Each row of A is roughly a mix of the hidden directions of one of several groups.
A, 136 rows:
0: -36 -39 -15  24 -21 -35  -5 -13   0 -40
1:   8  21  -5   4 -13 -43  56  29 -21  -8
2:  17 -16  -6   2 -18  44   4 -43 -34  35
3: -63 -15  15   8  30  12 -10 -18  11 -31
4: -34  29  -5 -32   4  20  47  27 -25  -5
5:  -5 -55  -5  -1 -11 -20 -48 -11 -15  29
6:  41  30 -16  38 -24 -28 -33  14  -8  14
7:   2 -23   9 -39 -26 -35  49  25   1  -5
8:  -7 -29  39 -39 -24 -15 -17 -39 -23   1
9:  23   4 -36  -3  22 -22 -42  25  16 -41
10:  -1  20   1   4  26  39 -38 -10 -54   8
11:  45  12 -19  12   5   9 -19   9 -20  59
12: -20 -17  29  34 -14  22  49 -30 -21   3
13: -43   1 -30  10   6  30   4 -32 -45  18
14:  -4  12 -14  -9  43 -16 -61  -4 -11  26
15:  -1  25  22  16 -17   2 -43 -35  36  32
16: -22  26  11 -20  22  31  17 -20  -9 -56
17: -30  39  24 -12 -27  27  -5 -30  19 -34
18:  61   3   2  37   7   1 -28 -24   4 -24
19:  16 -24 -18  48  -9  -2 -17 -54 -14 -10
20:   1  25  -3  68  28  -5 -20  18  13   9
21:  12  22  33 -36   2  33 -24 -40   6  29
22: -48 -20  36 -44  11  23  20   4   0   9
23:  20   4   0  26  -8 -20  45  23 -49 -23
24: -11  18  18  10  32  20 -42 -36  -8  42
25:  -2 -50 -12  30 -10  -3 -20  28   4 -47
26: -17  -8 -34  20  -1  25 -42   1  21  48
27: -18   8 -18  19  49  20   6 -31 -41  22
28: -15  -3 -22 -22 -35 -19  43  37   6 -32
29:  -7   2 -15 -49   7  16 -13  29 -15  53
30:  23  42 -39  27  10 -11  -6 -40  20 -18
31: -22 -47   3 -11 -36 -44 -19  22 -10   7
32: -27  17  20 -42  33  12  28 -24  17  31
33: -15 -28  -3  30 -17  -4   3 -69   8   2
34:  32 -26  30  -8  35   5 -33 -15  22 -37
35:  11  11   8   8  39  26  27 -43 -24 -36
36: -14  32   3  21  38 -36 -41 -27   1  15
37:  23   7  14  37  11 -32  26  46   1  32
38:  -2 -16  52  -1  -4  -7  27   4 -29  49
39: -26   0  -4  24 -19  19   2 -36  50 -36
40: -13   1  27 -41 -15  19   3   5 -61  12
41:  16  12  -6  -3  52 -38 -23  38 -18 -13
42:  -6 -26  33 -44 -10 -15 -13 -45 -24  14
43: -11   9  24  26 -10 -36  28  48 -29  17
44:  40 -21 -45  24   4  29 -15 -34   2 -12
45: -12 -11  -2  42  19  11  49 -34   7  31
46:  43 -25  39 -27  32 -16  10  -9  -8 -29
47: -15   2  53 -31 -28  34  -4 -13 -28  12
48: -26 -22   3 -25  25 -15 -25 -52 -26 -22
49: -44  20 -21   5 -33  -9 -26 -29  12  38
50:   0 -55   7  -2  13 -21 -27 -25 -38 -25
51:  -8  14  15  67   0  17  16 -15  27  25
52:  24  12  41  22  39  12   2 -32  24  32
53: -33  30  22  27  24  16 -24  11 -35 -34
54:  -8  32 -20 -15  42  41 -41   7  -9 -10
55:  11  12  16  -5  18 -28  43 -10 -27 -52
56: -54  -9  21 -20  17  14  39 -28  23   4
57: -38   1 -50  10 -12 -18  -2 -13 -29 -40
58: -26  -1 -24 -16  11  26   4 -33 -30  53
59:  39  26 -13  34 -10 -19  26 -44  -9  19
60: -12 -33  -4 -60  25  38 -11   2   4 -10
61: -36  17   8  -7  -6  31 -29   2 -49 -33
62:  14  26  13 -34  -6  16  13  12  33  57
63: -44   0  14  -6   4  35  53 -24 -17  -3
64:  20  -3  20 -29 -56  38 -25  -5   9 -12
65:  17 -11  -9  34   2 -39 -19  39  26 -37
66: -10  -1  20  -3 -35  62   6 -25 -22  18
67:   4   6 -22  50   7  48  13 -33  -9  18
68:  30 -30   5  20 -36 -18  32  -2  40 -24
69:  11  -9  14 -55 -23 -26 -21  23  19 -34
70:   1  26 -35   7  31  18  -1   5  31  53
71: -28  15  12 -29  -4  -3  19  32 -23  56
72:  49   4  15 -21  22  -1 -44  -9  37 -10
73:  25 -19  40 -21   0  24 -24  27  30 -36
74:  34 -44 -24  17 -44  -1   7   9   0 -32
75:  20 -26  36   3   4  12 -12  21 -48  39
76:  17  12   4 -49  37  -5  32  28 -32   2
77: -50  14  -8  40  16  14  14  -7 -44  13
78:  -2  10  -4 -38 -25 -23  31  57  10  -4
79: -10 -17  -1  27 -13  12  15 -69 -18  17
80:  44  -6 -12 -15   0   6 -40 -23  51   0
81:  17 -10 -28  10 -31   3 -65   4  15 -19
82: -37 -21  25  19  37  37 -16 -26   6 -23
83:  37  16 -21  45  35 -15  -3  -5  36  17
84:  -8  33  36 -35  -6  12  17   0  17 -50
85: -16 -28   5  64 -28 -15  -2  28  -5  11
86:   7 -20  -2 -11 -18  13  20 -48  29  50
87:  59  -4 -25  -3  19  13 -41  12  -9  23
88:  14   4 -45 -33 -29  20   7  32  20 -33
89:  11 -35 -27  33 -28   1 -46  25   1 -19
90:  23   3  -4  43  -9 -14  12  28   7  59
91:  -2   6 -16  33  43 -48  18  33   1   6
92:  38 -18  -8  26   7  15 -25  29  36  39
93:  27  29  42 -27  13 -18  -9  -8   1 -48
94:  12 -34 -44 -32  -5 -11  43 -20   3  19
95:   5  -8  42  34  38   3   1  22 -46   0
96: -10 -52   3  19  -7  41  10 -29  -3 -34
97:  15  12 -11   5 -34   0 -24 -33   7 -61
98: -39  14   1  13 -63   9  -5  21   0 -27
99: -26 -18 -31 -25   1  41 -38  12 -30 -17
100:  18 -14 -26 -47   8   6 -40 -39  21   3
101:  31 -15 -23   0 -23 -38  12  40  39 -12
102:   0  -3  22 -35  -2 -11  46  13 -43 -33
103:  59  18 -23 -25  15   8  -2  11 -40   7
104: -41  -4  26 -13   3 -19  52  20 -14 -30
105:  34 -27 -37  21 -30  -8 -10  19 -35 -29
106: -16 -11 -34 -21 -37  44  -4 -21 -37  -4
107: -18   5  -2  35  13 -50 -32 -42  -1   7
108:  26  -1 -19 -14  -2   8 -18  15  10 -72
109:  24  -3 -17  20  -8 -16 -17   4 -69  21
110: -59  17  25 -20  -6 -26  37  14   7   0
111:  -7  25   7 -33  -5  -6  46  51  18 -11
112:  44  34 -36  25  21 -25  -6  -4  10  30
113: -37   3  34 -39 -10  13  42  -8 -24 -19
114: -29  14 -12   4 -10  52 -18  38  24 -26
115: -26  -2 -49  -7 -22  10  17 -12  16 -51
116:   8  -6 -11  -2 -14  35   8 -53  51  -3
117: -12 -51 -18 -25 -42  30   7  15  -1 -22
118:  -3  36  40   3  -7 -12  47  -4 -35  22
119: -23  47 -42 -20  10 -33 -26   5  15  -9
120: -58 -41  -3  -1 -18  14 -11  24  14  24
121: -17  -4   2  33   5 -28  52  17  -8  43
122: -11 -14  26 -52   4 -21  18 -27 -41 -12
123:   7 -35  14   5 -31 -45 -26 -19  15  37
124: -34  22 -31  39 -31  10 -23  24  27  -8
125: -52  30  -2   8 -35  24 -10 -22   1 -33
126: -35  -4 -33  13  52 -14  19 -34  -8   6
127:  31  -1  22 -45   5 -25 -34  18  26 -28
128:  14  22 -20 -17  52  14  36  39   9   4
129:  12  30 -32  10 -58  10 -14 -25 -24   9
130:  12  10  18  18  47   6 -16 -40  22  40
131:   2 -38  39 -47   1  -1 -17 -32 -23  -5
132:  -8 -15   5  10 -21  28 -50  32  38 -20
133:  14   7 -21  21  13  45  -1 -24 -57  -1
134: -12 -24 -13 -24 -27 -15   2  38 -19  53
135:  28 -49   1 -12  15 -39   7   9 -36  26

Each list below has four rows that fit no group; the rest each fit one group, if only roughly. Name those rows in the order they come.
  * Z447:  22  44  11 -28  -9  12 -26  -2  51 -16
  * Z246:  -5   1 -15 -23  18  22 -26   3 -44 -54
  * Z631:  58 -22 -10 -36  -7  22  20 -15  -3  26
  * Z18:  -8 -22  -7 -49  -5  11  11 -58  11  18
  * Z897:  27   7  40   2   7 -23 -26  10  41  41
  * Z745: -44  25 -10  23  23 -28   2 -25 -44  -1
  * Z401:   5  -5  13   8 -23 -34  15  10  35  59
  * Z439:  13 -16  -8 -68  -8  -6  36  22   8  -2
  * Z888: -36 -27  -5 -39 -36 -22  10 -19  31 -19
  * Z5: -22 -40 -58 -14 -22  29   5  -3  -2  -5
  * Z807:  31  -7  -8 -40   2  27  47  23  22 -20
  * Z905:  -2  27  20  -2   0 -28  48   4  53  -1
  * Z903: -14  54   2  43  16   8 -14  32 -19  13
  * Z636:  64   1  29   5  -9  23 -17  -2  30 -17
 : Z447 Z439 Z807 Z903
  * Z78:  -8  -2  -6  27  17 -21 -41  -4  62   6
  * Z308:  12 -20 -55  16  19  23 -26 -24  33   2
  * Z59: -24  22 -41  22 -28 -11 -31 -30 -30 -13
  * Z906:  13 -34  32   3 -18  37 -28 -45 -10 -13
  * Z622:  42 -21  14 -14  28 -25  40   6 -36   9
  * Z840: -25  10 -14 -68  10  10  -3 -11  20 -28
  * Z391:  -3 -22  22  36  24  -6  -5 -47   4  44
  * Z574:  18   7  -7 -28  59 -20  30  21  -8 -24
  * Z425: -25 -12  11  14  34 -65   3 -16   9  15
  * Z884:  14 -25  -6  27   6 -11 -57  -7 -45   4
  * Z654: -49  12 -12   6   4  34 -16 -37 -23 -32
  * Z431:   2 -33  21  25 -54  31  -8 -15  25 -11
  * Z367: -58 -10   1  -2 -12 -15  21  30  11  42
 : Z59 Z391 Z425 Z431
  * Z585:  41 -50  21  20 -25 -17  -6  -5 -24  23
  * Z270:  -6  45 -37  -9  40  -9  34 -10  14  22
  * Z293: -19 -32 -28  15   4  26 -33 -50  -4 -22
  * Z928: -23  43  18 -31  39  25 -11  22  25  -1
  * Z968:  -1 -19 -24 -14  28   2 -38  31  43  31
  * Z326:  -2  49 -15 -30  11   4  26   2  10 -51
  * Z239:  14 -13 -10 -51  -3   0 -25  -1  58  -7
  * Z138:  12 -41   9 -49  33  -3 -18  14  -2  35
  * Z61:  41  -7   4   7  25  -3 -31  51 -18  27
  * Z44: -21  -6 -11   5 -45   2 -19 -10  -1  63
  * Z765:  11  68  30  18  12  11 -23 -14   9   3
  * Z989:   4  39  -4 -15   2  18  34 -36  50   8
  * Z688: -14  23  -4  14 -39  15  47  35  30   2
 : Z326 Z239 Z765 Z688
  * Z607: -36 -15  21  31 -36  13  27   5 -27  36
  * Z424:  -1 -24  20 -13  -9  57 -34   1  25  28
  * Z679: -30  24  26  49  33  -8 -20   1  10  29
  * Z99: -35 -23 -17 -22 -21  -6  35 -21 -20  45
  * Z236: -11  41  49   3 -10  14  45  12 -15 -13
  * Z31:  28 -12   8 -31 -27  39  28   3  46   0
  * Z836:  48  -7 -19  16 -18   3  -3 -11 -27 -54
  * Z117:  21 -43  41  18  16  -7  31 -18  31 -15
  * Z464: -24  43   1 -23  22 -33  18 -22  10 -40
  * Z311: -20  53   1  32 -28  22  14  30  -5  20
  * Z692: -28 -13   7  31  -1  12 -54  -2 -33 -31
 : Z236 Z117 Z311 Z692
  * Z619:  38   9   8  22 -14 -43 -39  15 -32 -14
  * Z517:  19  11  21 -25  11 -27  41 -46 -29  -6
  * Z297:  -9 -17 -48  -5 -19  35  -3 -12  15 -49
  * Z756:   8  -4  33  51  16 -17  24 -46  -5   5
  * Z527:  10 -36  10  -4 -12 -50  47  13 -18  13
  * Z194:  37 -39  23 -15 -16  30 -27   5  -1  40
  * Z889: -24  26  22 -52  10   5   1  27  33  26
  * Z423:  19  -5 -15 -18  -5  12 -40 -45 -23 -42
  * Z73: -8 42 24 16 20 22 -8 15 57 -1
  * Z449:  40  28 -55 -27  26 -13  -7   7   5   4
  * Z936:  -9  15  54  -5  44  -6 -17   9  18  34
  * Z927: -16   3  -6 -22 -10  34  19  -1 -61  30
  * Z265:   5  39  16 -20  30 -15  49   0  -5 -36
 : Z619 Z527 Z423 Z73
  * Z701:  -6  15  -8 -43   8  13 -30  34 -44  25
  * Z182: -24  33  27  24  21 -19  24 -20 -40 -28
  * Z135:  14   6 -32  -2  12 -49  52   5  11 -21
  * Z525: -46  13   4 -32  15  -9  12  27  45 -24
  * Z186:   4  21  13 -16  20  11  34 -10  38  55
  * Z379:  11  34  13  34  41  37  -7 -16  24  23
  * Z832: -10   9  39 -29 -36  35  -3   2 -38 -23
  * Z200: -41  37  -6 -19  19  38  -1 -17  10 -37
  * Z986: -20 -47 -17  -3 -25 -25 -40   6   7 -34
  * Z465:  35 -43  23  -8 -43 -11  15   4  -4  34
 : Z182 Z135 Z186 Z379
  * Z168: -23  -7   0 -11  -8   8   6 -61 -50   4
  * Z994: -12   1  38 -35 -26  40 -18  11  13 -37
  * Z835:  31   6 -32 -30 -18   5  14 -10  -2  60
  * Z299: -45  -5  41  17   8  36  21 -12 -12  32
  * Z536:  10 -57 -23 -44 -33 -12   1   0   2  -7
  * Z29:   3   1  15 -30 -16 -31 -45 -25 -37 -27
  * Z538:  24   4  23   0 -18  -6  34  56   5 -36
  * Z333: -30 -12  35 -11 -10 -14 -46  15  43 -15
  * Z434: -25 -11  33 -34  -3  -4 -43 -30   6 -35
  * Z908: -22  29  29  38  -3 -28  43 -11  -1  26
 : Z835 Z299 Z536 Z29
  * Z255:  17  15   9 -17 -15 -47  11  41  34  28
  * Z74:  28 -21  49 -19  17 -18  38  33   4   1
  * Z539: -22 -39  42  17  21  23 -27 -14 -18  27
  * Z935:   0 -20  31  -3  -7 -27 -36 -30  12 -51
  * Z63:  12 -40   3 -14   8 -48  19 -29  24  31
  * Z314:   8   0  10 -33  41 -29  36 -21 -32 -23
  * Z351:  44 -64 -11 -15   9   2   2  -8 -21   5
  * Z457:  11 -23  -6 -31 -27  19  22 -21 -20  55
  * Z558:  40 -30 -19  43  23  12  12 -26  -5 -28
  * Z407:  13 -19 -35   8   9  38 -39   9  -4 -47
  * Z567:   1  17 -49  -1  19  34 -34  18  20  30
  * Z33: -11  -8  33  45  12 -19  22 -53   6   3
 : Z74 Z63 Z351 Z567
  * Z949:  16  27 -30  28  -7 -14 -24  -9  20  56
  * Z937:  14 -34 -11 -22  -6  43 -56   8   0   5
  * Z638: -14   3  30  -8 -15  21  -5 -59  30 -29
  * Z394:  13 -22  -1  38 -35 -35  18   0 -46   0
  * Z356:   5 -11 -27 -23  33 -11 -26  56  20  17
  * Z402:  -9 -29 -49  14 -11  14  45   7 -35  -1
  * Z86: -20  34  20  21  -3  21  25  53 -25  11
  * Z583:  18  30 -25 -37  -5  17 -39  -9   4  43
  * Z904:  37  -3  30  46   9  10  19 -42  -7  20
  * Z599: -15  50  -9 -12   4 -41  41  -4  -5 -27
  * Z22: -33 -26   0  24  46  30  15 -36   9  10
  * Z273:  15  -5  -5 -61 -15  21  39  10 -11  25
  * Z393:  24 -27 -24   6  41   7 -23  48  20  15
  * Z90:  13 -12 -58  23  -7 -29  11 -38  -1 -20
 : Z86 Z22 Z273 Z90
